In the rows, 128 means zero.
One turn or mirror swaps these rows in pairs. Which row does each one swap with?
Z87: [130 146 113 120 133 121 154 125 102 137 116 138 126 146 158 141]
Z735: [146 103 132 138 152 111 127 145 104 105 110 142 137 114 138 109]
Z243: [146 124 163 144 113 126 135 146 112 121  96 148 123  80 115 132]
Z504: [140 145 111 127 136 133 135 122 104 144 103 147 126 141 148 134]
Z633: [157 146 141 107 142 123 148 130 137 102 117  98 144 123 137 138]
Z714: [135 120 140 110 113 118 160 156 100 150 112 151  95 118 126 135]
Z415: [137 126 149 117  92 101 176 139 134 114 104 136 117 133 127 125]
Z105: [128 121 130 122 141 142 169 144 115 120  95 105 148  78 150 130]
Z286: [144 105 118 117 126 111 157 149 121 151 114 139  97 131 125 132]
Z216: [131 118 135 128 158 154 150 144 106 107 106 104 134  93 149 142]
Z943: [135 145 107 118 137 116 145 128 109 126 110 138 112 150 139 136]
Z856: [137 107 127 120 151 132 164 157  91 119 106 116 125  81 140 135]
Z255: [130 118 146 143 111 151 175 129 119 140 126 133 151 108 149 157]
Z403: [132 116 162 141 114 151 175 136 124 131 113 127 156  96 144 146]
Z905: [155 126 143 124 158 129 125 149 124 103 104 140 120 121 123 110]
Z628: [124 115 151 142 114 150 158 126 119 142 107 149 152 101 152 146]
Z166: [160 140 145 121 153 126 162 141 138  99 115 100 145 116 138 141]
Z370: [142 103 127 118 137 120 166 166  94 140 116 140 100 105 128 131]
Z231: [123 119 150 121 103  99 177 145 150 110 104 128 122 124 115 137]
Z131: [137 132 137 148 116 118 152 157 103 125 109 154 137  81 112 112]
Z512: [124 122 159 136 122 139 164 139 132 135 126 131 160  90 146 155]
Z447: [134 134 111 124 137 120 141 124 115 121 120 132 108 155 141 134]
Z147: [140 140 107 130 124 114 148 126 105 131 106 128 107 149 146 130]
Z701: [158 144 135 116 141 121 160 137 149  97 111  97 137 116 125 128]
Z972: [124 133 164 128 108 143 175 142 121 133 116 126 159  91 136 144]
Z540: [126 123 149 129 104 125 148 150 117 111  86 143 133  89 100 122]
Z849: [119 125 136 128  97  97 180 144 131 114 103 141 112 128 117 145]
Z806: [115 124 149 137  99 113 181 143 145 120 105 133 115 127 118 142]
Z253: [136 143 132 121 148 131 161 135 145  97 115 105 151 114 119 149]
Z75: [138 131 140 137 154 118 118 143 107 103  89 137 113 115 133 121]

Swapped with Z972: Z447
Swapped with Z147: Z512
Swapped with Z231: Z701
Swapped with Z628: Z504
Swapped with Z633: Z806

One turn or mirror swaps these rows in pairs. Which row does each one swap with?
Z227: [137 116 123 113 136 124 128 134 123 132 136 130 135 144 163 153 146 112
 134 130 147 124 135 131  75 117 104 118 127 119 133 153 130 139 111 129
 131 125 132 148 100 102]
Z510: [128 131 124  85 136 167 134 134 108 149  85 120 122 100 144 119 154 138
 121 126 137 108 126 136 104 109 140 133 110 125 132 147  85 163 111 131
 139 123 120  95 135 108]
Z341: [125 122 138 118 173 143 138 126 130 134 150 134 101 116 151 119 145 122
 131 131 137 119 115 129 143 121 148 125 137 121 156  93 113 137 120 129
 139 119 144 160 128  68]
Z39: [139 120 109 117  87 148 116 172 120 143 144 105 120 117 155 116 158 120
 136 126 147 147 156 137 110 130 109 155 110 136 156 129 100 152 128 113
 152 140 125 123 133 111]
Z269: [145 117 123  99 103 153 149 146 133 138 107 110  95 117 117 148 132 101
 123 127 142 118 121 121 125 130 170 144 118 127 138 127  89 146 120 113
 151 114 143 130 168 136]
Z847: [158 126 145 131 138 121 133 147 109 156 124 126 133 145 146 146 121 113
 126 119 121 135 129 129 131 144 111 134 122 129 111 155 136 133 140 114
 112 112 149 134 115 121]
Z384: [130 149 147 115 132 142 137 136 127 111 105 131 119  92 117 115 126 139
 105 136 151  99 145 133 110 139 129 103 131 161 130 123 116 144 121 131
 133 107 153 117 133 125]
Z252: [119 132 165 121 145 140 137 127 140 126 114 156 103 132 158 123 124 133
 124 140 132 102 119 105 143 139 151 134 154 149 137 144 134 136 106 137
 138  88 154 125 131 105]
Z355: [148 124 124 135 154 149 108 164 121 138 144 116 111  97 135 112 140 125
 128 124 130 143 141 154 152 131 132 123 121 121 152 107 106 140 141 114
 139 143 135 142 140  79]
Z273: [137 114 145 111 135 167 109 108 115 147  80 129 112 136 140 136 135 130
 130 133 137 142 107 113 141 124 114 174 130 115 159 111 109 147 116 125
 128 115 137  84 124 112]
Z488: [132 114 145 122 124 165 126 119 125 147 162 134 132 139 142 123 152 128
 143 134 137 144 143 122 105 135 107 162 128 151 147  82 108 160 125 116
 152 124 143 107 107 127]
Z521: [131 129 138 135 125 153  99 121 159 137 122 168 118 116 150 131 170 133
 151 126 136 154 118 123 131 120 139 144 151 115 158 136  97 159  96 137
 140 128 121 120 139 143]
Z881: [131 119 124 151 132 148 119 139 158 108 105 142 121 117 139 119 109 132
 133 159 157 134 134 136 118 135 142 138 143 122 136 165 124 158 107 118
 132 128 144 127 163 124]
Z476: [134 118 142  95  86 152 131 103 113 156 165 117 118 124 156 129 169 106
 133 110 132 137 122 115 133 121 150 149 118 142 145 139 109 140 127 127
 147 115 137 145 139 134]

Swapped with Z384: Z488
Swapped with Z521: Z269
Swapped with Z881: Z476

One turn or mirror swaps these rows in pairs. Which row does each one swap with?
Z371: [179  98 133 116 120 131 123 118 132 116 144 135 112 127 159 131 105 123
 142 127 122 164 118 126 159 129 116 155 151 140 106  97 164 120 147  99
 103 127 154 129 121 126 162 133 137 171 134 141 132 131 136 119 115 124
 115 120 107 123 137 122  87 130 155 135 114 126 116 142 110 120 134 123
 118 135 152 133 125 123 112 115 121 146 126 133 133 113 119]
Z723: [157 116 123 129 104 141 133 109 150 117 103 126 128 116 142 118 121 136
 129 121 115 132 139 129 168 151 132 128 124 125 156  95 153 116 144 103
 124 135 158 135 118 112 135 111 103 158 112 134 138 138 122 103 133 125
 106 147 134 119 121 106  93  98 140 149 111 138 131 143 140 104 174 127
 110 122 158 129 110 128 130 135 131 126 127 153 149 109 100]
Z973: [106 116 131 125 114 101 112 130 132 153 128 122 134 121 117 113 155 139
 121 101 110 131 143 140 109 152 144 140 134 138 131 124 140 136 130 134
 134 158 131 162 136 123 135 145 131 156 140 130 115 101 110  91 140 125
 142 130 140 121 150 103 116 132 121 169 109 110 108 116 110 117 131 125
 144 117 134 118 148 125 151 138 123 106 145 106 123 107 130]
Z982: [102 131 127 102 111 128 111 122 120 139 125 104 138 114 135 123 135 118
 128  98 116 114 152 118 130 167 120 118 138 118 146 129 139 122 119 129
 152 136 125 123 141 140 121 130 127 147 121 151 147 106 118 129 148 111
 134 137 123 145 117 126 126 123 145 150 126 123 109 162 106 102 144 114
 148 113 124 114 142  97 102 112 124 145 130 123 118 122 155]
Z570: [124 101 122 128 119 108 124 103 121 127 128 113 121 157 115 116 131 130
 108 109 131 132 127 183 149 117 120 148 126 118 125  89 114 141 123 130
 134 145 146 144 140 133 112 130 116 169 133 126 149 141 133 136 140 125
 132 123  99 121 138 124 120 141 127 142 108 125 128 128 120 123 116 115
 131 163 153 113 140 124 103 118 119 166 138 119 110 107 150]
Z499: [132 121 131 131 146 124 120 122 117 102 142 131 141 129 140 112 112 145
 142 126 139 101 139 158 143 120 117 141 118 137 102 129 112 149 130  95
  97 152 148 136 123 162 144 122 109 127 111 162 118  98 155 131 131 118
 102 129 161 137 107 106 110 109 152 151  69 119 112 138  93 118 151 153
 126 162 137 128 132 124 114 130 133 101 146 155 141 112 134]
Z275: [150 134 142 159 148 129 137 107 140 120 148 144 125 134 105 131 106 149
 126 124 144 113 139 158 149 121 150 131 107 107 109 113 146 140 145 126
  95 107 124 132 115 129 151 100 130 124 117 148  96 120 157 108  99 144
 113 121 136 118 141 109 105 111 173 112  78 132 134 102 104 158 124 135
 116 158 127 143 113 127 151 115 128 121 112 144 124 112 111]
Z32: [120 124 144 124 120 115 120 131 140 125 117 138 129 137 126 146 140 148
 110 136 159 126 121 160 138 123 133 164 102 120 108 114 147 166 140 107
 116 115 136 135 120 108 161 141 101 127 107 115 110 116 155  98 104 132
 134 124 147 118 144 103 119 128 133 136 108 151 108 100  88 148 135 132
 151 138 113 116 133 123 158 144 119 119 144 109 131 117 127]
Z484: [149 124 144 140 144 144 143 101 128  96 138 141 140 127 129 142 120 139
 123 137 171 122 139 167 166 131 129 146 119 114 118 125 142 167 140 126
 111 115 140 120 124 148 141 113 117  91 131 133 108 122 120 101 100 154
 115 110 139 126 120 118 108  80 151 123  79 173 132 104 117 137 135 125
 129 141 139 128 112  96 150 133 145 127 124 134 126 108 121]
Z659: [135 121 136 144 150 119 155 110 150 124 148 140 135 103 114 128 141 139
 146 110 128 127 140 154 146 165 159 149 134 140 115 105 122 142 117 112
 118 173 151 145 124 165 143 110 158 162 135 127 117 113 107 104 131 152
 121 114 137 118 151 124 128 125 158 130  96 101 117 107 115  97 113 138
 105 117 142 131 133 121 132 141 135 125 149 151 135 134 137]
Z986: [120 135 131 120 120 131 113  97 123 130 154 103 154 110 128 132 114 128
 133 109 148  91 157 135 145 150 138 126 150 106 138 130 153 129 137 141
 139 114 126 107 141 149 126 105 133 118 127 152 110 111 129 108 136 119
 136 110 129 150 130 135 108 112 181 136 111 140 121 142  96 102 141 132
 142 136 123 121 140  88 131  93 156 144 111 140 119 132 137]
Z238: [169 112 142 122 150 116 150 106 139 133 123 144 146 135 147 125 128 141
 121  94 112 125 137 136 133 128 100 116  88 132  91 109 117 144 129 102
 122 135 117 153 101 132 124 136 122 123 140 105 160 123 130 136  96 137
 111 130 122 133 107 137 114 101 132 141 101 148 130 137 128 136 166 122
 105 120 150  97 128 117 117 136 118 130 138 146 142 104 150]
Z86: [150 140 147 132 122 119 114 122 137 105 127 130 122 132 155 119 157 128
  92 107 143 109 153 126 165 137 103 138  95  97 108 104 120 141 132 105
 122 127 111 133 122 112 145 127 105 138 100 121 137 123 144 114  93 134
 125 127 128 145 111 118 108 106 131 143 124 139 119 146 119 150 136 104
 156 113 136 120 110 112  98 145 115 145 144  94 155 102 139]
Z383: [151 119 152 163 130 111 120 114 123 105 135 152 150 110 157 129 141 134
 112 123 127 118 117 154 151 111 128 148 128 117 115 118 144 120 118 124
 104 146 136 117 168 116 149 136 124 111 133 157 132  98 136 119 114 163
 110  83 128 140 140 121 104 116 152 136  97 125 120 114 109 153 114 113
 135 140 109 145 107 108 145 110 135 133 128 107 124 122 112]
Z7: [131 150 126 117 137 126 143 138 138  84 138 148 128 147 111 124 119 140
 113 123 160 163 136 164 147 137 124 138 107 131 130  97 148 146 135 117
 129 137 125 123 170 127 135 134 129 111 128 136 134 125 152 122  96 143
 153 106 135 131 125 102 121 117 171 101 113 147 130 143 134 132 140  96
 117 121 118 117 126 136 117 135 130 146 117 111 146 100 110]
Z686: [156 111 141 155 141  89 170 114 148 154 128 154 145 136 131 123 148 139
 123  98 114 126 125 138 141 134 123 160 109 141 110 102 139 120 119 100
 119 160 141 117 120 144 122 118 128 123 146 126 151 127 112 136 113 149
 122  96 120 136 137 129 105 106 129 107 106 120 112 141 131 121 141 126
 114 126 157 107 141  98 134 112 151 144 126 149 141 134 134]
Z20: [125 147 143 133 145 106 140 123 111 100 103 124 133 111 122 122 135 139
 151 106 129 176 132 150 109 152 154 109 138 125 137 113 138 116 122 110
 107 142 124 160 128 161 125 113 123 129 129 140 121  94 125 143 102 131
 135 119 132 139 107 100 110 108 146 151 100  96 118 159 114  93 129 121
 125 114 136 110 121 145 113 136 145 120 136 123 122 108 120]
Z727: [132 142 127 114 127 151 121 130 123 126  93 122 118 117 126 122 131 129
 109 122 151 103 155 133 129 170 122 142  98 106 124 139 160 118 155 117
 136 104 113 144 116 140 112 119 105 140 141 128 148 113 115 137 110 114
 140 140 132 122 132 122 118 122 141 128 114 134 105 163 107 108 154 107
 152 123 146 104 135 103 112 161 106 117 132 135 137  91 132]
Z902: [142 132 122 121 127 130 112 112 150 141 122 133 117 134 126 104 127 154
 101 104 129 110 166 123 132 126 109 148 130 100 115 100 134 145 133 142
 125 154 123 113 152 122 133 128 144 151 142 148 120 116 114 116 100 107
 141 128 173 163 149 109 119  99 150 120 121 116  92 165 134 122 138 129
 133 134 135 134 163 118 118 126 138 149 112 143 135 121 110]
Z805: [130 132 115 155 152 147 142 103 137 107 154 115 119 133 114 140 150 114
 139 113 157 132 123 163 132 147 167 149 117 118 111  83 135 109 122 120
 103 133 130 137 138 149 137 106 117 153 140 157 127 118 115 132 126 144
 106 124 130 102 142 115 124 115 132 121  65 101 139 122 111 108 119 160
 147 144 154 134 125 123 133 131 142 113 122 136 137 115 107]
Z168: [145 119 138 140 142 137 123 103 113 130 112 117 154 144 109 152 132 128
 130  92 139 117 135 159 126 130 133 151 127 129 122 149 132 145 134 122
 146 145 146 142 154 155 115 127 129 147 149 157 130 109 139 133 151 134
 114 133 108  91 119 144 119 114 135 126 101 133 111 139 126 101 116 122
 139 149 132 133 102 106 127 129 141 110 126 102 113  99 136]
Z608: [123 142 121 144 120 111 133 132 141 137 142 128 122 128 118 135 132 124
 108  97 129 136 143 131 125 140 110 147  99 123 116 112 150 148 108 153
 121 113 116 129  87 125 150 144 117 122 113 116  96 107 153 127 101 121
 119 130 112 136 126 123 133 103 157 120 136 128 124 141 130 136 147 137
 130 118 112 151 103 111 131 153 144 124 105 157 106 125  95]
Z791: [135 127 151 136 132 132 114 106 127 127 164 115 127 116 122 106 101 130
 116 110 152  79 160 141 133 136 138 109 115 104 138 130 138 133 158 139
 120  99 110 133 113 141 138 100 130 129 126 148 100 109 161 117 110 111
 129 121 126 134 123 130 106 118 186 141  92 128 149 138  91 133 149 135
 123 149 133 132 132 117 136 107 136 138 112 135 111  94 130]
Z270: [141 122 121 117 120 147 111 111 137 105 144 129 109 129 152 137 153 108
  83 110 160 145 149 137 132 144 107 122 129 108 117  99 134 133 107 121
 140 116 100 121 149 119 142 147 105 133 112 134 138 110 100 129 117 134
 107 150 132 138 113 120 148 107 136 136 113 126 158 155 107 129 140 131
 141 112 115 131 129 122 110 148 109 153 123 128 124 117 120]
Z79: [134 117 114 150 129 100 129 105 129 100 152 152 140 119 110 128 133 143
 106 105 119 144 139 174 141 122 134 133 130 141 100  87 151 133 116 130
  98 142 140 120 136 119 135 134 120 112 130 149 101 108 134  97 130 145
 126  92 124 117 135 129 102 118 175 152 103 112 133 101 100 126 111 133
 100 154 133 132 121 119 124 109 137 130 123 145  99 140 119]
Z297: [109 142 125 121 125 125 128 122 138 142 118 106 125 124 109 123 113 134
 132 113 138 128 157 138 141 183 141 128 111 108 130  94 122 128 143 132
 134 138 123 167 102 156 112 139 122 164 130 110 128 108 129 141 113 101
 150 157 136 114 135 118 142 110 143 131 104 139 129 135 118 119 157 138
 130 114 141 113 149 127 116 158 120 136 137 158 135 112 160]
Z947: [147 129 124 141 126 117 131 101 127 125 127 139 136 116 143 126 136 138
 127 132 118 123 122 158 144 132 124 148 117 105 109 135 139 118 112 130
 119 102 117 153  98 139 133 119 113 124 116 106 129 104 101 122 112 157
 101 123 136 162 150  91 117 132 141 130 105 132 121 124 125 122 155 110
 143 117 121 132 111 120 152 154 110 113 123 176 142 117  84]
Z76: [115 114 137 126 117 102 116 112 134 135 157 110 121 117 117 105 141 124
 116  89 117 108 155 121 105 154 119 137 129 115 140  95 135 107 135 123
 131 141 121 148 117 136 127 136 148 144 148 140 135  92 142 132 112 119
 138 116 118 127 120 137 123 135 144 154 125  99 135 174 114  78 142 126
 144 101 148 121 139 125 110 131 133 152 131 133 116 109 134]

Swapped with Z32: Z973
Swapped with Z383: Z297
Swapped with Z986: Z791
Swapped with Z805: Z270
Swapped with Z79: Z727

One turn or mirror swaps these rows in pairs. Which row does each one swap with?
Z765: [139  91 141 124 142 130 137 123 119 153 105 121  84 134 113 122 122 144
 111]
Z62: [163 107 130 138 144 119 137 122 130 125  98 116  83 138  92 130 152 139
 122]
Z949: [136 133 107  98 131 111 148  82  84 144 113 121 107 149 123 156 163 129
 127]
Z306: [134 132 105 100 114 112 137  90  94 148 120 118  93 141 135 149 162 146
 139]
Z15: [125 134 109  94  93  95 136  98 102 142 122 108 121 138 126 147 162 122
 135]
Z322: [129 140 151 131 119 100 103 117 122 126  98 121 155 146 129 162 115 140
 122]
Z475: [132  94 141 126 141 123 138 125 120 161 103 116  95 132 118 125 109 142
 111]
Z697: [138 139 111 107  97 112 136  94 100 153 123 123 116 134 143 163 162 129
 137]
Z981: [166 114 126 131 138 123 135 119 128 119 104 113  84 141  94 138 161 138
 131]
Z594: [138 124 107  95 115 116 146  90 106 147 126 107  99 136 127 142 172 128
 132]
Z543: [140 123 144 137 154  96 115 118 104 125 109 114 154 148 124 149 115 127
 101]
Z489: [140 123 142 146 141  95 105 132 122 129 113 120 156 142 119 136 114 134
 114]
Z118: [144 132 141 147 123  93 110 128 120 135 116 120 161 133 134 155 121 125
 117]
Z190: [138 120 150 143 148 106 107 120 135 132  98 117 151 142 122 148 111 137
 113]

Swapped with Z594: Z190
Swapped with Z765: Z62
Swapped with Z475: Z981

